In the data rows, the value 128 means zero.
Some points:
[ 70 120 111 209  88 190  46  67 114 187 160 214  46  81 189 176  35  54
 185  69  89  50  70 114]
[ 97 149 107 195  82 191  65  65 121 189 151 214  75 112 182 197  80 107
 200  86 107  72  76 119]
[ 92 152  92 134 100 133  80 108  97 159 133 154  84  94 153 160  85 116
 113  85 101  89 118 134]
[103 140 119 137 142 145 111 121  84 138 135 139 117 107 152 186 111 149
 103  94 112 105 118 155]
[109 151 115 162 112 171  97 102 104 162 131 160  89 105 168 176  89 118
  97  76  97  94 114 157]
[ 65  76  75 163 105 185  86 100 117 181 138 168  63  91 190 185  74  89
 121  78  64  74  91 138]
[ 80 104  91 165  98 191  76  76 107 170 134 166  65 105 163 191  98 120
 144  85  93  77  67 125]
[106 143 110 177  83 163  88  82 136 191 120 181  99 129 147 174  92 118
 131  88  97 101  77 118]
[128 134 125 104 137 111 137 125  99 120  54  69 128  80 108 109 144 165
 114 128 138 171  97 143]
[145 158  92 111  93 122 158 145 183 168 110 156 144 134  96  98 108 159
 109 138 122 152 107 119]
[142 156  96 124 103 121 136 104 132 111  92 135 136 158 119 112 129 187
 128 171 135 141 128 131]
[134 171 112 134 124 145 130 121 130 153 132 158 125 147 123 139 136 164
  91 109 107 117 117 136]
[103 157 114 137  99 147 128 139 149 150 148 136 118 143 144 138 126 155
  87  86 105  92  94 134]
[107 143 124 161 114 151 106 119 118 143 154 127  91 128 158 137 118 109
  91  95  97 106 142 171]
[ 84  92 113 203 110 187  53  80  87 168 155 159  62  72 181 171  66  77
 138  97  71  89 107 148]
[ 74 118 103 189 117 188  81 110 118 199 147 151  66  53 195 181  61  85
 146  77  73  82  91 120]
[ 65 141 102 196 119 191  66  97 111 190 154 176  91  74 191 182  59  79
  97  60  47  60  81 109]
[ 64 122  92 187  96 182  64 109 108 194 152 160  71  60 200 185  59  84
 114  79  61  62  77 113]
[ 59  66 100 212 122 197  78 104 104 174 133 123  61  58 202 180  56  65
 139  89  58  83 108 120]
[ 49 113 106 255  90 255  43  74 141 221 167 236  34  71 237 221  47  25
 181  27  28  18  29  74]
[ 71 132 110 194 111 205  67 100 111 188 156 182  79  76 191 195  74  96
 136  90  79  82  89 119]
[ 90 142 106 135 116 145  94 128 100 169 156 162 123 104 163 165  97 130
  84 105 101 101 117 139]
[ 82 134 104 167 100 164  67 101 112 183 162 177  88  85 172 180  79 115
 120  79  89  93  98 128]
[ 78 126  97 180 100 180  80  98 117 188 157 184  96  95 196 180  73 102
 118  91  78  85  84 122]
[ 90 128  98 186  73 186  75  80 130 183 151 154  53  91 184 170  82  86
 130  77  72  77  93 154]
[ 78  81 103 174 116 158  76  80  79 157 146 141  78  86 178 171 105 108
 105 138  95 112 118 145]
[ 87 100  87 199  82 176  56  58 108 182 148 161  47  94 186 183  83 100
 155  93  82  87  87 140]
[ 62  83  81 201  95 204  64  75 106 176 141 159  56  99 197 190  86  77
 111  81  57  71  81 121]
[ 69  94  99 166 104 156  71  92  97 187 164 166  91  98 170 178 105 115
 102 102 100 105  99 145]
[ 84 105 105 144 123 155  94  89  74 160 139 157 109  87 150 174 107 127
  93 108  99 113 112 160]
[118 184 107 132 120 140 104 113  80 158 138 131 132 102 132 154 106 147
  69 123 119 125 142 157]
[121 156 108 114 117 108 111 116  89 151 140 119 136 116 122 146 118 141
  89 137 120 144 147 172]
[120  89 112  98 115  91 112 111  57 110  77  86 163 133 126 131 125 162
 191 177 121 148 127 188]
[123 104 110 123 127  88 112 106  82 127 107  88 153 164 110 126 131 174
 247 204 133 153 142 165]
[148 129 120 129 138  87 148 133 117 122 141  93 176 179 106 134 149 210
 167 193 144 168 138 162]
[132 105 103  96 106  79 132  95  97 111  86  68 169 128  81  95 133 170
 163 188 150 193 100 126]
[149 117  92  93  98  63 132  90  98 115  75  81 155 124  72  64 132 150
 167 171 141 194 121 139]
[179 155 145 122 140 106 153 112 108 129  76 100 164 109  85  94 151 154
 132 121 148 201 120 135]
[124  85  95 109 109  82 148 105 116 101  64  64 141 131  71  93 142 171
 201 181 135 179  99 116]
[134  70  88 115  96  54 117  92 123 129  93  60 145 139  56  64 132 159
 210 241 138 194 113 136]
[138  55  72  91  87  51 134 118 128 146 111  81 175 155  60  71 139 161
 226 238 121 198 111 147]
[137  62  89  99 103  62 140 113 117 131  86  72 161 142  65  77 154 162
 202 210 115 187  94 144]
[140  69  94 111  98  64 125  76  99 112  81  78 151 118  59  63 135 139
 192 210 136 205 103 135]
[137  67 103 112 106  73 153  96 111 138  53  49 149  71  74  76 160 145
 162 173 123 193  66 119]
[144  70 108  84 111  85 153 100 114 134  45  72 160  56  81  75 180 158
 142 144 127 195  71 125]
[155  76 165  89 142 114 174 146 182  92 166 105 152 134  86  88 166 104
 125 127 173 151 112  42]
[176  94 171  83 157  98 177 132 149  85  53  38 130  77  81  56 190  99
 141 117 160 186  98  72]
[204 107 182  68 190  95 186 156 172  76  98  76 175 133  96  56 230  64
 173 134 194 219 168  71]
[203 133 190  59 193  95 178 173 182  60 120 107 175 175  84  29 208  45
 145 136 176 174 173  37]
[197 157 193  88 179 102 169 178 201  77 144 127 169 178  99  75 176  49
  86 114 158 157 189  36]
[208 184 207  98 202 139 197 233 206  88 148 138 170 187 111  92 194  65
  98 127 163 147 213  50]
[165 170 195 104 202 122 190 219 196  74 156 139 173 212 115 101 194  82
  82 133 159 141 191  40]
[194 121 194  95 201 108 193 195 201  54 120 114 167 190 104  67 204  68
 106 161 145 146 196  52]
[191 123 196 102 200 109 187 202 227  66 141 125 148 176  95  60 199  61
 109 164 148 135 210  42]
[198 120 207  95 203 107 199 223 241  62 163 117 160 179  76  47 186  41
  82 152 162 156 216  41]
[111  53 103 109 166 132 156 164 125  78  45 103 140 158 138 122 140 114
 172 187 136 141 174 145]
[115  72  96  88 125  90 128 125  94  97  65 118 139 141 150 156 127 161
 149 177 152 143 158 163]
[ 83  96 115 164 117 171  97 101 101 130 148 175  67 116 174 175  87 120
 146  77 105  69  84 126]
[106 157 146 187 110 176 102 110 136 163 140 180  68 117 166 185  94 119
 151  70 114  66  57 107]
[154 195 161 124 131 134 139 149 126 137 141 176 136 106 113 146 103 155
  79  89 155 129 136 144]
[158 209 165 155 127 146 136 135 132 145 156 200 131  98 115 159 111 155
  79  75 140  99 116 131]
[168 195 200 125 110 132 145 152 161 133 167 202 137 117 120 146 151 149
  75  85 161 104 116 105]
[159 157 191 109 113 130 173 177 188 114 190 165 146 138  90 111 145 137
  89 123 209 130 139  79]
[145 141 151  93  88 112 164 194 201 105 200 145 158 163  91 111 138 154
 108 149 211 131 164 117]
[149 143 141  80 105  99 161 192 164 105 180 145 163 177 102 129 147 150
  74 122 175 128 157 124]
[166 164 194  92 115 109 153 201 203  85 255 167 173 204  93  89 155 121
  98 150 231 102 198  74]
[178 169 205  79  92 103 158 218 215  75 235 143 157 193 102  85 171 104
 108 148 214  93 183  67]
[147 174 128 102 127 107 149 177 138 122 164 142 161 178  79  98 130 152
 128 142 160 142 170 160]
[144 210 145 104 163 112 156 163 103 130 148 154 170 165  74  97 145 164
 133 138 150 126 147 159]
[161 202 123  87 153  97 136 150  86  93 112 124 161 179  77  87 134 145
 160 159 154 158 174 170]
[167 176 155  86 178  85 163 163 128  88 154 132 193 197  96  98 170 142
 115 156 149 138 190 143]
[196 171 213  96 219  95 207 199 202  61 179 128 181 209  80  77 179  99
  80 165 155 125 211  90]
[175 113 165  88 202  86 191 191 195  30 128  56 154 214  98  60 191  62
 119 200 121 125 234  87]
[158  93 115  91 156  82 164 152 137  50  61  58 154 167  98  87 134 147
 199 219 139 140 199 167]
[116  65 104 113 150 109 137 113  77  84  60  72 117 139 118 125 118 151
 244 176 127 139 160 189]
[ 87  66  95  97 124  92 137 115  87 116  85  93 125 126 118 112 124 158
 206 163 134 137 121 174]
[109  63  96 104 127  98 145 129  76 103  78  57 147 139 128 131 135 166
 132 164 128 150 135 175]
[139 164 147 105 152 105 166 149 133 114 116  77 152 112  99 103 132 191
  65 157 160 160 131 169]
[143 163 129  97 147 114 148 146 118 115  95  71 146 125 110 107 143 176
  98 133 149 159 163 177]
[117 117 105 115 108 130 127 117  96 124 137 134 128 141 158 156 129 169
 104 113 132 126 130 168]
[135 138 130  92 133  91 125 131  90  96 104  89 167 140 135 130 149 201
 107 171 168 160 152 183]
[ 91 125 119 167 117 158 117 118 115 138 149 118 104 155 192 163 127 116
 113  97  91  99 134 165]
[100  92 121 154 139 150 112 103  92 120 114 101 104 108 167 141 103 136
 126 122 115 107 112 138]
[120 175 134 144 128 134 117 107 122 142 171 146 126 126 152 149 112 157
 115  98 115  99 124 149]
[142 127 135 104 154 103 157 126 127 105  86 102 164 110 113 117 141 182
 119 143 149 139 138 143]
[185 157 174 104 167 105 175 155 162  90 121  99 168 149 111  81 170 115
  75 105 137 146 155 130]
[144 132 142  88 146  96 166 131 130  90  97 104 160 122 103 101 153 166
  77 117 149 143 111 135]
[160 131 153  82 145  98 158 146 158  97 109  97 163 127 113  97 190 131
 100 113 137 146 140 130]
[154 132 140 101 160 106 160 138 126 101  87  92 160 116 109  99 157 157
 106 133 167 169 141 135]
[132 148 130 144 131 161 113 121 107 131 131 148 107 128 165 181 105 154
 123  94 131 120 137 158]
[125 165 136 154 132 162 119 112 119 148 130 154  94 110 155 182 112 165
 135  95 144 114 118 149]
[136 190 133 124 127 147 124 124 117 138 133 157 120 140 142 169 127 175
  85  91 145 127 123 150]
Along one direction, these points spread out more than along any other. Where along it does each point below lie, from 0 to 99? The average is 50, and the first point in the table lies past the average.
[103 140 119 137 142 145 111 121  84 138 135 139 117 107 152 186 111 149
 103  94 112 105 118 155] 59
[125 165 136 154 132 162 119 112 119 148 130 154  94 110 155 182 112 165
 135  95 144 114 118 149] 59
[ 62  83  81 201  95 204  64  75 106 176 141 159  56  99 197 190  86  77
 111  81  57  71  81 121] 77
[118 184 107 132 120 140 104 113  80 158 138 131 132 102 132 154 106 147
  69 123 119 125 142 157] 56
[137  67 103 112 106  73 153  96 111 138  53  49 149  71  74  76 160 145
 162 173 123 193  66 119] 43
[158 209 165 155 127 146 136 135 132 145 156 200 131  98 115 159 111 155
  79  75 140  99 116 131] 55
[115  72  96  88 125  90 128 125  94  97  65 118 139 141 150 156 127 161
 149 177 152 143 158 163] 46
[117 117 105 115 108 130 127 117  96 124 137 134 128 141 158 156 129 169
 104 113 132 126 130 168] 53
[197 157 193  88 179 102 169 178 201  77 144 127 169 178  99  75 176  49
  86 114 158 157 189  36] 30
[166 164 194  92 115 109 153 201 203  85 255 167 173 204  93  89 155 121
  98 150 231 102 198  74] 33
[106 143 110 177  83 163  88  82 136 191 120 181  99 129 147 174  92 118
 131  88  97 101  77 118] 66
[ 92 152  92 134 100 133  80 108  97 159 133 154  84  94 153 160  85 116
 113  85 101  89 118 134] 64
[ 49 113 106 255  90 255  43  74 141 221 167 236  34  71 237 221  47  25
 181  27  28  18  29  74] 92
[107 143 124 161 114 151 106 119 118 143 154 127  91 128 158 137 118 109
  91  95  97 106 142 171] 59
[ 78  81 103 174 116 158  76  80  79 157 146 141  78  86 178 171 105 108
 105 138  95 112 118 145] 66
[136 190 133 124 127 147 124 124 117 138 133 157 120 140 142 169 127 175
  85  91 145 127 123 150] 53
[128 134 125 104 137 111 137 125  99 120  54  69 128  80 108 109 144 165
 114 128 138 171  97 143] 46
[135 138 130  92 133  91 125 131  90  96 104  89 167 140 135 130 149 201
 107 171 168 160 152 183] 41
[198 120 207  95 203 107 199 223 241  62 163 117 160 179  76  47 186  41
  82 152 162 156 216  41] 24
[155  76 165  89 142 114 174 146 182  92 166 105 152 134  86  88 166 104
 125 127 173 151 112  42] 37
[ 80 104  91 165  98 191  76  76 107 170 134 166  65 105 163 191  98 120
 144  85  93  77  67 125] 71
[ 74 118 103 189 117 188  81 110 118 199 147 151  66  53 195 181  61  85
 146  77  73  82  91 120] 74
[203 133 190  59 193  95 178 173 182  60 120 107 175 175  84  29 208  45
 145 136 176 174 173  37] 24
[120  89 112  98 115  91 112 111  57 110  77  86 163 133 126 131 125 162
 191 177 121 148 127 188] 47
[ 78 126  97 180 100 180  80  98 117 188 157 184  96  95 196 180  73 102
 118  91  78  85  84 122] 72
[121 156 108 114 117 108 111 116  89 151 140 119 136 116 122 146 118 141
  89 137 120 144 147 172] 52
[ 97 149 107 195  82 191  65  65 121 189 151 214  75 112 182 197  80 107
 200  86 107  72  76 119] 74
[140  69  94 111  98  64 125  76  99 112  81  78 151 118  59  63 135 139
 192 210 136 205 103 135] 41
[154 195 161 124 131 134 139 149 126 137 141 176 136 106 113 146 103 155
  79  89 155 129 136 144] 50
[106 157 146 187 110 176 102 110 136 163 140 180  68 117 166 185  94 119
 151  70 114  66  57 107] 67
[160 131 153  82 145  98 158 146 158  97 109  97 163 127 113  97 190 131
 100 113 137 146 140 130] 38
[143 163 129  97 147 114 148 146 118 115  95  71 146 125 110 107 143 176
  98 133 149 159 163 177] 41
[ 69  94  99 166 104 156  71  92  97 187 164 166  91  98 170 178 105 115
 102 102 100 105  99 145] 68
[147 174 128 102 127 107 149 177 138 122 164 142 161 178  79  98 130 152
 128 142 160 142 170 160] 40
[142 156  96 124 103 121 136 104 132 111  92 135 136 158 119 112 129 187
 128 171 135 141 128 131] 46
[ 71 132 110 194 111 205  67 100 111 188 156 182  79  76 191 195  74  96
 136  90  79  82  89 119] 74
[168 195 200 125 110 132 145 152 161 133 167 202 137 117 120 146 151 149
  75  85 161 104 116 105] 49
